Rows swapped in pairs by one turn or mirror: which row each one swaps with:
The rows were stretched afterwards, more along some directions than others.
Tuli: [ -7 -27 -25 -18   5  30  22  -9 -20 -15   6   2  -4  14  30  19  25 -20
 -35  25  16 -15 -23]
tor: [-12 -32  20  -3  -5  30  -4  16  -8 -19  12 -48  18  -7  28  -1   0 -22
 -27  13  -4  -7 -12]
sabo: [ 24  -2  -5   6  -9  21  -8   4 -16 -32  -1  27   8   7   1   5  16  -4
  -2  11   7 -11  -6]
Lek: [ -8   7  -2 -10  -7  25 -17   9 -16 -27  11 -13   3  18 -12 -10   7  34
  18  -2   0   4 -31]
ded: [-13 -19   2 -20  25  24  12  12  -1  -7   6 -36  22  -2  33 -12  13 -27
  -5  -3  -4 -24 -44]
Mugu: [-15 -48 -25  13  -8  50   6  25 -11 -20  38 -13 -13   4   1  -9   6   0
  -1  32  19   6 -26]
nozu: [ -1  -6  -5   9 -15  25   8  19 -20  -7  11   0   5   9   6  -4 -16   6
 -22   4   8 -12  -6]
felov: [  0 -26   9  -6 -31  34  -5   4 -16 -28  33 -12  -1   3   9   2  21  11
 -14  13  -2 -25  -9]
Durap: [-12   9 -16   6 -11  13 -20   7 -25 -17  12  -8   0  -5  12 -12  -1  -8
  12 -13   1 -11 -17]
Sela: [-11 -18   4   6 -13  23   3   7  -5   1   1   2   7  -3  31   9  28 -18
 -24  10   5 -38   4]
Loto: [  8  11  34   0 -21  18 -22 -12  -5 -11 -13  -6  32   2  -5  11  15   9
 -28  18  -3  -8   3]
pur: [-27 -31 -19  -5   9  32  -4  -9   2  -6   9 -34  -5 -23  39  -3  12 -19
 -12  16  11   2 -15]
Diro: [ 10 -24  12  10   7  32   6  10  -7  -7  -5 -22  13  -7  14  -5  -1 -26
  -4   8  10 -18 -12]
Deve: [ -4 -24  15  14 -25  -6  15  15 -17 -12  12 -16   0   7  -4  -4   2  -2
  -3  -3   5 -23  -2]
fibos: [-21 -49  14 -18  -7   3  -5   6 -31 -20  17  -3  12  16  22  16  19 -27
 -28  10   9 -22  -1]
Sozaz: [-20 -12   7 -35  40   1  28  -1 -15  -5   4  -6  -6  14  32   5  11 -11
 -20   3  -5 -18  -7]
Bese: [ 11   6   2   2  10  41  16  35   6 -17   4  -7  21  18  -1 -11  16  25
  -5  14 -11 -16 -49]
toz: [  1 -12   2  14 -39  31 -22  14 -32 -10   8 -15  23   1   5 -20   2 -14
  -9  19   9  -3   6]
gifom: [ -8 -16   4   5  17  23   0  36 -21 -14   6 -14  12  -6  30  -8   8 -11
 -14  22   3   4 -31]
nisu: [ -1   0  -2  11  -7  42 -11   4 -17 -32  10 -24  12  -6  -8 -10  -2   6
   5  12   6  19 -18]
zosam: [-12 -20 -14  -5  10  11   2  43 -18 -14  39 -17 -10 -11   8 -29  -8   5
   9   2  -5   1 -39]
nad: [ -5  -8 -11   7  -5  29   9   7   4  -2   0   3   6  15  35  11  30   3
 -27  33  -1 -23 -26]
vete: [ -4 -14  36 -11  -3  11  -6   4 -17  -3 -16  -5   8 -20  -7  -9  -6 -12
  -8   2   8  -4  31]
puv: [-15  -9   0 -11  17  20   7  21 -14  11 -16  -6  19   4  25   5  17 -15
 -31  28   9 -15 -16]
goz: [ -5   6  30 -22  16  14  22 -12   7  -4 -27 -20  24  11  21   8   9  11
 -24   1 -10 -34 -14]
Siz: [-10  -1  -3   8 -21  34 -23   0 -26 -33   7  -8   4  12  -3   3  14   0
  15  -5  17  -9 -12]
Bav: [-28  -1 -10   2   8  23 -10  23   6 -10  -4 -12   1  -3  34  16  22  -2
  -7   5  14 -19 -19]
nofa: [ 14   7  29 -21  -4  23  10 -16 -19 -10  -6 -24  27  -9   6 -14  -6 -11
  -1   8  -3   3 -22]
gel: [-18 -35 -14  18 -14  27   8  33 -23  -2  11  -9   8   7  33 -19   4   3
  -8  30  19 -11 -25]
gim: [  3 -25 -24  15  12  36  15  25 -11 -18  12  -9  -9   0  27  12  23 -19
  -7  13   8 -15 -44]
Dekiz: [ 15 -12  -1   0 -26  45   6 -21  -8 -27   1 -25  12  15  16  -3   9  -1
 -12  -5   6 -15 -13]
Lif: [-21 -23 -18  -4 -16   8 -30 -13 -10 -22  19   6   4   3  11  21  33  10
 -18  28   2 -15 -12]
rur: [-20 -17  29 -28   0  35 -22  -7 -12 -34   3  -9  10  13  -7  15  12  13
 -21  14   2  -2  -1]
tadil: [-29  -1   1  -1   1   6   9   3  -8  18 -13   3   8   8  28   1  -2  -3
 -12   2  17  -8 -16]
logov: [-15  -9  -9  17 -15  18   3  -5   0   8  -8  -5  10  -6  10   3  -6  -7
   2  -7  21  -2 -22]
Mefu: [  8  -4  -1  18 -22  13 -12  21 -26 -23   3  15   1  -2 -13  -2  -8  -1
  -6   8  11  15   7]
Mumot: [-20 -33 -30  -1  -6  51 -22  21  -7 -48  29 -12 -20  10  18  13  37   4
  -5   8   9  -8 -40]
meni: [ -3 -14  24  -6 -25  -6 -13   4 -38 -23  31  -9  15   8  -9  -1  -2   6
  -4   8   5   5  -9]
Sufa: [-20 -14 -11 -21  34  32   4  12  -7 -18   7 -26 -19   8  15   1  32   9
   1  12  -6 -13 -41]
Ses: [-17 -27   0 -30  19  31  -7  12  -8 -26  14 -13 -19   8  22  16  37 -18
   3 -13  -1 -24 -19]
gafur: [ 11 -21  -3   1 -16  33   6  14 -12 -19  12   2 -16  21  19  -5  11   4
   2   8  -8 -31 -26]
govu: [  1   4  20 -25   4  -4  11   6 -27  -1  12   9   5   2  -2 -20 -12  16
   6  12  -9  -4  -5]
Bub: [  4 -26   5 -14  17  25   8  28  -4 -24  23   4  -1   1  -3   2  29   9
   5  28  -6   6 -52]
nalu: [-16  -6   7   7 -15  28 -29  20  -4 -19   9 -35   3   2  -9 -17   7  24
  -5 -15 -10 -10 -12]
Sedo: [-33 -26  -9   4 -10  47 -26   8   1 -23  12 -34   6 -14  19  -4  -5   4
  -8  15  18  26 -25]
pid: [-16  -2  13 -10   4   7  -2  -7   4   1  -3   7  14   3  15   5  18  -4
  12  -7 -11 -30 -25]
bem: [-47 -17 -17 -17  23  10 -16   7 -11 -20   5 -21   3   2  19  21  23  -9
 -22   8   9  -2 -32]
zufo: [-24 -16  10  -9 -12   5 -23 -16 -14  -6  -3 -23   5 -11  20   1   4 -10
 -26  15   9   5  16]
pone: [ 25 -19   5   5 -17  36 -18  22  -6 -41  16  -7  11  -5   4  16  36 -11
 -21  21   0 -22  -9]
zin: [-25 -22   0 -11   9   2 -11  15 -12 -25   4  -7  11  -4  11  16   1 -28
 -20 -12  18  -6   0]
neruv: [ -7 -19 -24 -13  -9  12  -6   4 -14 -20  25   5  -4  -3  -7  10  13  -5
 -12  13  15  -4 -13]
Nem: [ -9  10  20   8 -14   6  -8  -5  -3   2 -19 -21  38   0   7  -3   6  26
 -28  30  -1  -9 -11]
kobis: [  6  24  13 -14  17  25  -7   6   8 -24 -19  -7  -2  -3  -8   0   5  18
  16 -15  -8  -4 -30]
legiv: [  2 -10  13 -39  24  38  28  -3   9  -6   6 -19  -3  -6  17  13  25   7
  -5  14  -1  -3 -43]
redi: [-27  -2  19 -19  34  15  10  11 -24 -10   5 -26  17  -4  28 -11   9  10
 -26  18   6 -22  -4]
tibe: [ -2 -19 -15  11  -6  30   1  11   9  -2  -9   0 -20 -10  19   3  -5 -16
  -2 -18   9 -12 -13]

Mefu is swapped with gifom
rur is swapped with gafur
Deve is swapped with redi
Mugu is swapped with Diro
Sedo is swapped with tibe
logov is swapped with pur
Nem is swapped with Sela

